(in the rows, 128 means zero)
Y: rows in several groups, each row roughly a mix of its group's directions
Y (102 x 10)
[[144 149 124 170 123 155 176  90 122 135]
 [127 162 123 114 117 143  96 115 186 101]
 [134 151 120 101 139 104  74 116 166 107]
 [105 114 155 101 126 105 113 105 172  87]
 [119 176 122 145 146 107 140 119  74 147]
 [127 153 167 136 128 102 141  93 169  94]
 [151 123  82  91  98 126 150 118 164 143]
 [101 139 176 139 157  92 114 112 102 150]
 [115 124  97 132 119 138 111 164  72 160]
 [175 136  85  90 156 116 107 122 125 135]
 [128 135  80 117  85 127 162 120 125  89]
 [124 152 164 133 117 108 138  90 165  88]
 [121  93 182 150 135 140 130 130  84 113]
 [ 91 102 154 118 130 106 111  94 161  92]
 [112 123 196 140 152 132  92 126 138 135]
 [139 163 154 124 113  88 130  93 166 105]
 [173 172 102 151 121 153 127 142 103 149]
 [166 123  80 104 130 165 146 122  98 136]
 [167 107 113  99 164 152 148 142 136 167]
 [ 92 121 136 131 120 115 127  70 134  83]
 [164 147  75 100 126 155 118 100 116 120]
 [119 104 126 113 138  86  99 169  98 158]
 [116  96 144  89 162 113 123 101 166 105]
 [127 124  90 133 152 140 140 141  73 167]
 [116 156 128 106 105 146  76 128 146  86]
 [156  89 127 111 141 143 125 147 189 130]
 [106 136 178 160 149 116  93 148 106 110]
 [136 174 141 126 114 119 150 104 152  75]
 [143 115  88  96 111 169 143 134  86 128]
 [135 131 167 132 116 116 122  99 188 102]
 [156 133  71 121 111 151 166 107 132 112]
 [102 166 153 148 100 103  97 149 134  97]
 [107 138 173 174 138 128  98 141  96 114]
 [162 100 106  98 156 158 160 119 133 158]
 [123 131 103 129 102 160 177  83 141 121]
 [150 131  69 120 103 141 167 108 132 110]
 [112  77 102 117 130 139 121 144  85 162]
 [170 104  95 130 172 131 109 101 136 151]
 [116 143 172 157 156 113  91 155 103 112]
 [134 105  94 116 148 130 122 161  91 177]
 [101 135 175 154 137  79 112 144 147 132]
 [ 93 150 159 164 102 106 100 144 115 102]
 [158  98 100  98 151 150 166 124 123 161]
 [151 158  98 149 121 160 154 141  87 155]
 [115 150 169 157 117 121 133 108 171  91]
 [ 91 159 162 141  89 136 133 117 131  88]
 [142 119  82  82 123 125 156 112 164 142]
 [111 149 146 157  81 105  91 124 136  97]
 [153 111  88  87 120 132 146 116 170 151]
 [ 90 127 176 138 121 112 126 147 177 115]
 [ 93 101 147  97 135  94 119 113 168 101]
 [157  98  81 107 135 165 137 128 100 147]
 [120 169 126 118 114 125  90 104 172  96]
 [116 145 173 164 149 124  96 155  98 115]
 [134 138 172 148 163 135  90 149 139 164]
 [105 120 148 122 121  81 148 132  71 122]
 [127 175 103 137 154 125 171 136  93 112]
 [108 102 148  99 136 106  78 168 129 117]
 [122 139 171 169 155 130  91 130  97 109]
 [149 107  83 112 124 163 138 104  84 130]
 [160 101 108 102 149 165 167 115 124 155]
 [156 151  76  87 112 158 126 129 113 123]
 [123 100 188 147 139 145 127 145  91 117]
 [145 175 109 125 160 131 175 123 112 103]
 [148 150 104 153 117 154 182 101 117 147]
 [136  91  92  91 125 157 105 142  90 129]
 [127 157  96 141 148 153 178 127 100 102]
 [161 109 113 154 146 162 171 121 105 156]
 [128  99 166 135 109 131  78 125 166 147]
 [184 142 114 130 177 113 102 125 117 139]
 [121 124 141 112 140  95  73 174 118 133]
 [175 125 100 134 168 148 115 103 162 142]
 [ 95 154 151 150  94  96 101 150 128  99]
 [112  96 181 150 123 135 131 121  88 101]
 [110 122 184 133 153 130  83 150 120 148]
 [168 100 116 150 161 160 160 124 126 157]
 [140 175  90 122 141 114 170 125  98 116]
 [ 85 150 148 161 101  97 101 136 117 102]
 [143 167 115 140 113 142 183  90 130 119]
 [134 114 143 159 141 109 176 136  86 160]
 [103  98  99 131 124 151 127 142  69 149]
 [154  93  99 127 151 122 159 119  89 163]
 [145 114  75  95 113 130 164 106 142 149]
 [126 156 175 122 119 102 121 114 167  89]
 [161  98 100  99 153 154 159 114 132 160]
 [115  92 161 124  88 128  85 105 150 129]
 [129 149  97 142 169 135 178 124  92 133]
 [138 171  89 116 140 111 158 135  82 129]
 [126  95 176 128 148 135  84 139 150 155]
 [105 100 152 128 137 101  79 168 113 138]
 [118  95 165  97 135 108 113 112 165  92]
 [126  92 158 126  95 126  82 121 166 140]
 [ 89 131 160 148 102  87 103 109 105 143]
 [133 148 177 120 127 109 124 101 171  93]
 [138  99 129 138 135 174 148 124 178  98]
 [163 148 103 148 115 164 141 151 107 170]
 [164 109  87 111 165 110 113 132 129 167]
 [114  89 180 140 115 140 145 143  90 116]
 [148 124  74 101 116 169 123  97 115 122]
 [157 108 118 149 158 122 173 134 126 175]
 [111 114 195 145 139 133 115 145 107 101]
 [160 136  99 155 101 164 145 129  98 163]]
which group is each row in? (one row of each group first)
[129  86 162 130 112 130  90 105 168 144]	M
[121 181  90 123 111 116 112 124 173 124]	Q
[125 142 144 156 152  74 112 115 166 149]	X

[111  85 151 102 141 110 120  92 161 100]	Q
[156 125 100 123 141 140 175 121 175 101]	M
[153 115 114  97 167 164 168 133 125 155]	Q
[157 109  89  87 116 137 152 109 162 146]	Q
[ 93 149 152 162  94 107 105 123 115  91]	Q
[148 150 105 156 125 159 147 149  85 164]	Q
[ 91 159 166 155 138 103 113 135  89 137]	M
[126 169 183 141 150 124  91 144 126 134]	M
[164 101 110  98 158 161 160 122 130 157]	Q
[128  94 131  91 165 122 126  90 166 116]	Q
[138 163 168 145 122 112 122 107 179 106]	M
